The rows below fall into families. The same turns and mirrors carry the whole set onto itself and the rows of a family onto each other. For each named row, which other rows are in its family? Write them in the order they are listed.
These 32 rows form 4 families of 8 rows each.
depo: [ -7.4  -0.8   6.2  -9.9  31.0  27.6  16.6 -12.4 -20.5 -25.4  -2.5  26.5
 -20.9 -13.3 -22.4  15.1 -20.7 -32.6  19.6  27.5 -11.0   4.3 -15.7 -20.7
  40.6   5.7 -21.5]
ziv: [  7.5 -12.8 -12.7  33.3 -17.9   2.3  -8.4  21.1  13.3  43.4  12.8 -19.8
  14.3  19.0  27.1  -1.2  -6.2  33.4   2.8  11.5  -7.7  15.5  12.0  14.7
 -29.1 -26.7  22.3]
sen: [ -6.9   7.0  16.9 -12.6  10.5  11.7  -0.8 -11.1 -11.6 -16.1   7.7  48.5
 -22.2  -9.2 -20.7  -9.9   7.9 -41.1  16.0  -8.4   2.8 -19.8 -28.2 -34.7
  24.7  15.4 -12.3]
tovim: [ -3.8   7.3  23.8  -7.1  14.9  31.3   6.7 -12.5 -14.2 -11.8   9.0  33.3
 -16.9  -5.4 -31.4  -9.0  12.3 -42.1  29.3  -3.1  -4.6  -8.0 -25.1 -22.0
  30.5   8.7 -21.8]
sog: [ -4.0 -23.0 -22.0  31.9 -23.9 -26.0  12.1 -13.2  25.3  18.0  15.7 -21.5
  23.8  14.2  52.5 -15.7   1.6  12.3 -13.6  16.1  14.5   9.1   8.7   6.0
 -26.4 -11.1  21.2]
mif: [-14.7  -4.5   1.9  -9.7  23.9  21.3  27.6  -6.9 -23.6 -41.4  -5.0  18.3
 -19.0 -16.2 -16.7   8.0 -21.4 -33.3  11.4  24.5  -2.4   3.9 -13.4 -28.3
  38.5   3.8 -19.3]
Bega: [-14.7 -26.2 -19.5  33.0 -21.6  -9.4  10.3 -13.6  21.8  17.6   5.0 -24.6
  26.6  22.8  42.8 -25.3   8.2  16.0  -2.5  12.4  11.7  16.1  15.9  19.9
 -25.5 -15.6  15.0]
fima: [ -6.1 -25.7 -18.6  37.8 -28.8 -22.3  18.5 -14.6  25.8  13.5  14.2 -21.5
  27.0  11.2  39.6 -19.8  11.9  15.4  -1.6  10.8  15.4   9.4   5.9  19.4
 -29.0  -1.6  17.3]
Kod: [-23.0 -15.5   6.0   5.8  22.1  29.1  42.7 -11.8  18.4  -6.4 -11.3  32.3
   6.5 -12.4 -20.6   9.1  11.5 -21.3  45.5  25.5 -22.6  -8.2 -21.0 -27.2
  31.8   2.8  -1.9]
bisim: [-16.0 -11.6   7.5  -0.1  23.8  39.5  28.7 -17.1  10.0  -4.5  -3.6  37.8
   0.6  -1.0 -26.3  11.7   8.4 -22.6  46.4  23.9 -22.9  -6.8 -21.3 -18.6
  34.5  10.5  -1.9]
pesal: [ -5.9 -14.5 -14.7  24.5 -12.6  -9.3  -7.5  27.7  13.4  43.0   3.7 -23.6
  10.5   8.1  43.8  -4.0  -6.8  32.2   8.9  13.0  -8.0  18.5  13.0  15.2
 -27.2 -27.4  14.3]
Keva: [-13.8   0.5  -6.8 -12.9  28.5   9.9  10.0  -8.9 -15.2 -26.4  -2.3  43.3
 -29.5 -15.5 -17.4  16.9 -21.0 -29.6   7.0  21.4  -1.9  -5.0 -20.5 -34.2
  34.6  12.1 -12.0]
Ninub: [-10.6  -1.9   4.4 -14.8  16.0  12.6  13.3  -6.6 -18.4 -32.6  -4.0  26.0
 -19.1 -22.7 -23.4  14.6 -24.5 -36.7   7.1  28.0   1.3  -5.5 -19.1 -26.2
  39.2  14.9 -11.5]
Ret: [-12.6   9.9  14.4  -5.4   4.8  17.1   2.3  -3.8  -7.3  -7.2  10.0  35.3
 -20.7 -19.0 -34.7  -1.6  14.9 -45.2  24.3  -1.1   1.2 -15.7 -30.3 -33.0
  27.6  14.6 -12.2]
semot: [-12.9  -2.3 -45.2  33.6 -21.8 -15.9  -1.4  11.0  -6.4   5.9  31.0 -27.6
 -17.9  14.9  18.5  -4.5  -3.1  19.3 -20.5   6.6  31.5  27.1   3.8   7.3
 -23.6  -5.1   6.4]
Zuso: [  4.6 -17.3  40.1 -22.5   5.2  34.1  25.8  13.5  -4.3 -22.3 -13.4  21.6
   4.8  -2.8 -12.6  -7.7 -13.4  -8.0  36.4  10.4 -15.3 -21.6 -21.9 -13.1
  31.8   9.4   2.8]
rep: [  6.7 -11.3  33.8 -24.4   6.6  15.4  14.6  -2.0   3.0 -17.2 -17.6  43.1
   6.1  -6.9  -2.5   6.2 -17.4  -7.7  29.0  17.7 -21.5 -27.3 -21.8 -20.9
  32.9  16.6   9.4]
Rudo: [  1.7 -19.3  37.5 -24.2  -1.1  29.2  11.9   8.4   1.3 -16.9 -10.5  31.5
   5.4  -9.7  -9.8   3.9  -9.8 -19.0  31.9  10.2 -13.6 -28.8 -27.0 -12.8
  33.2  21.7  10.3]
doraf: [  3.3 -14.3 -17.2  27.4 -17.2 -19.8   1.8  32.8  14.1  37.2  10.5 -23.6
   4.8  -2.9  39.7   8.0 -11.2  39.3   8.3  15.6  -4.3  14.1   1.2  15.0
 -27.7 -13.2  19.1]
Neze: [-14.2  -0.1 -38.2  28.9 -16.7 -10.2 -11.3  11.3  -6.8  17.0  21.8 -30.5
 -15.1  22.4  15.5 -17.5  -7.7  18.9 -19.1   9.9  27.9  30.5  14.2   7.7
 -23.2 -20.4   1.3]
bubal: [  0.5  -1.0 -22.7  43.5  -1.6 -23.1 -17.6   2.9  -5.7  34.3  25.2 -17.8
  -0.9  -6.5  33.0 -10.8  -1.2 -12.3 -17.6   0.4   4.5  26.4  15.5   3.4
 -33.3 -35.2 -10.8]
Relo: [ -6.8   4.0 -16.1  33.5 -10.6 -36.6 -12.6  -2.3  -2.3  26.6  15.3 -25.3
   3.4  -7.6  39.9 -24.7   2.1  -9.0 -13.4   4.2  11.6  26.4  16.8   4.4
 -29.7 -30.9 -15.1]
fifo: [  1.5 -24.8 -13.4  42.8 -16.4  -9.0   8.8 -18.7  19.7  21.2   8.2 -20.1
  34.5  17.0  39.5 -15.5   0.4  11.2  -8.8  18.8  -1.5  16.0  19.9  17.5
 -28.3 -23.1  16.8]
Numef: [-12.8  11.0  19.7  -3.4  10.1  26.6  10.7   5.6 -15.7  -9.5  10.3  29.7
 -20.5 -13.4 -29.5 -10.7  18.7 -40.2  30.7 -10.8  -5.1  -8.6 -25.3 -34.4
  25.5   1.8 -20.5]
vel: [ -0.9   1.5 -23.8  34.2 -12.0 -41.8  -9.4   3.0   6.5  31.8  24.6 -21.0
  -2.8 -10.6  48.9  -9.5   1.9  -3.4 -18.0   4.5  12.9  18.8   6.1  -7.2
 -29.2 -24.5  -2.5]
rosiz: [ -2.6  -9.4 -33.7  34.9 -12.0  -2.7 -11.8   1.6 -12.4   9.8  27.6 -25.0
  -8.6  24.7  17.2 -17.2 -12.3   5.6 -31.5   3.4  27.1  26.5  16.2  12.4
 -27.0 -21.3   2.7]
kuzo: [ -4.0  -5.1 -37.8  26.7 -23.2 -18.6  -5.4   6.9   1.8  13.5  29.3 -27.0
 -13.2  20.8  30.3 -13.1  -6.7  17.4 -29.0   6.1  34.6  18.5   5.0  -0.6
 -23.0 -10.7  11.5]
Binag: [  1.6 -11.6 -21.5  24.8 -20.4 -18.8  -4.9  27.5  20.3  41.2  19.6 -20.1
   3.5  10.1  43.8   1.1  -4.8  32.0  -0.7  10.0   3.2  10.2   1.7   2.2
 -27.5 -17.7  24.9]
tivu: [  7.7 -13.6  39.6 -21.2  14.6  33.5  17.0  -3.3  -8.1 -16.9 -10.0  29.1
   5.2  -2.9 -11.4   0.4 -14.5 -20.0  37.8  15.2 -22.1 -15.9 -18.9  -8.6
  34.7  11.6  -4.2]
roked: [-23.1 -20.0   2.5  -0.8  14.9  27.1  28.8 -13.0  19.0  -7.6 -10.2  38.3
   4.5 -15.9 -17.6  23.5   6.6 -25.6  37.6  28.3 -18.3 -14.5 -25.5 -23.8
  35.1  17.8   8.5]
Kol: [-17.7  -8.5   4.0  -3.2  10.4  24.0  25.8 -17.7  20.9  -5.1  -9.2  51.8
   3.0   0.4 -20.5  12.9  10.2 -10.6  36.8  21.6 -17.2 -20.3 -27.1 -30.7
  31.3  16.7  12.7]
vob: [  0.0   3.8 -14.2  34.6 -17.1 -44.2  -9.5   5.0  -5.7  20.7  23.6 -22.3
   0.3 -20.8  46.4 -12.3   4.1  -9.7 -12.2  -3.6  10.4  21.4   6.9   4.0
 -31.8 -16.9 -11.5]

Which other rows belong to the same family as bisim? depo, tovim, sog, vel, kuzo, Binag, tivu
Which other rows belong to the same family as bubal? ziv, sen, Keva, rep, fifo, rosiz, Kol

